Small tables with named rows and columns. After each table, cells are looked up by row and column.

Table razukis
,fifubu,kopegav,kuni,vekuze,vak,vum,neledum
koz,132,124,134,134,129,126,129
rudif,133,134,128,122,123,126,146
rideteg,131,139,95,117,125,116,189
nos,132,134,135,130,139,133,131
bafure,140,131,149,142,161,132,127
binikid,87,95,131,88,49,171,9
nat,142,140,114,127,112,119,152
monop,130,140,108,124,121,118,158
zot,139,129,169,171,178,121,132
fiko,137,149,107,112,114,106,174
lud,137,132,165,170,185,117,141
teda,136,160,94,109,97,95,217
meb,138,130,137,142,152,131,126

meb, neledum => 126
teda, kuni => 94
fiko, vum => 106
monop, neledum => 158
nat, kopegav => 140
rudif, neledum => 146
rideteg, kopegav => 139
lud, kuni => 165
zot, kuni => 169
nos, fifubu => 132
fiko, vak => 114
rideteg, vum => 116
meb, vekuze => 142
nos, vak => 139
koz, kopegav => 124
koz, vak => 129
nat, fifubu => 142
lud, neledum => 141

zeterig
        kemak  safuz  zotav  kel  lisato  retu
sunu       69     71     75   40      41    50
genita     41     27     17   63      11    27
fen        18     33     39   27      77    49

safuz of genita is 27
kel of genita is 63
safuz of fen is 33
lisato of genita is 11
zotav of genita is 17
kemak of fen is 18
kel of sunu is 40
kemak of genita is 41
lisato of fen is 77
retu of sunu is 50
retu of genita is 27
zotav of sunu is 75
safuz of sunu is 71
zotav of fen is 39
retu of fen is 49
Row with the largest safuz: sunu

sut:
	renina	nom	bupi	sodima	lilut	nis
vad	162	153	208	150	172	205
bulod	193	169	68	140	166	180
mopo	186	175	124	151	145	160
kos	166	161	179	146	59	149
firezu	153	169	191	138	128	122
zakovum	162	161	177	125	203	170
rutibo	172	160	138	182	191	208

What is the nom of firezu in sut? 169
What is the bupi of firezu in sut? 191
What is the sodima of firezu in sut? 138
What is the sodima of zakovum in sut? 125
What is the lilut of kos in sut? 59
What is the bupi of bulod in sut? 68
What is the renina of kos in sut? 166
What is the sodima of rutibo in sut? 182
What is the nom of zakovum in sut? 161
What is the lilut of mopo in sut? 145
What is the renina of zakovum in sut? 162
What is the nom of kos in sut? 161
What is the lilut of firezu in sut? 128
Which row has the largest lilut? zakovum

rar:
cols = remigan, vezad, meduk
vib: [-83, -82, -52]
bori: [48, -89, 74]
gutavi: [80, 75, -60]
kezer: [-45, 36, -36]
nesifop: [-94, -63, 2]
ribakom: [12, -63, -95]
pef: [82, -61, -9]
reta: [46, -14, -36]
rubotot: [53, 79, 67]
seb: [31, -81, -50]

What is the vezad of pef in rar? -61
What is the meduk of pef in rar? -9
What is the remigan of seb in rar? 31
What is the remigan of reta in rar? 46
What is the meduk of gutavi in rar? -60
What is the vezad of vib in rar? -82
What is the meduk of seb in rar? -50
What is the meduk of vib in rar? -52
What is the vezad of nesifop in rar? -63
What is the remigan of nesifop in rar? -94
What is the remigan of gutavi in rar? 80
What is the remigan of rubotot in rar? 53
What is the remigan of pef in rar? 82
What is the meduk of bori in rar? 74
What is the remigan of vib in rar? -83
What is the vezad of seb in rar? -81
What is the meduk of reta in rar? -36
What is the remigan of bori in rar? 48
What is the meduk of rubotot in rar? 67

kot:
|  | sezilem | vab | vuzu |
|---|---|---|---|
| suvazad | 0.209 | -0.574 | -0.238 |
| kif | 0.356 | -0.008 | -0.521 |
| bovilen | -0.253 | 0.431 | 0.190 |
| nomid | -0.453 | 0.022 | 0.516 |
| pamo | 0.097 | 0.483 | -0.270 |
| bafupo | -0.205 | -0.565 | 0.293 |
| givurok | -0.353 | -0.058 | 0.400 |
| did | -0.272 | 0.598 | 0.187 |

What is the sezilem of pamo in kot? 0.097
What is the vab of kif in kot? -0.008
What is the sezilem of kif in kot? 0.356
What is the sezilem of suvazad in kot? 0.209
What is the vab of givurok in kot? -0.058
What is the vab of did in kot? 0.598
What is the sezilem of bovilen in kot? -0.253
What is the vab of suvazad in kot? -0.574
What is the vuzu of givurok in kot? 0.400
What is the sezilem of did in kot? -0.272
What is the vuzu of kif in kot? -0.521
What is the vuzu of suvazad in kot? -0.238

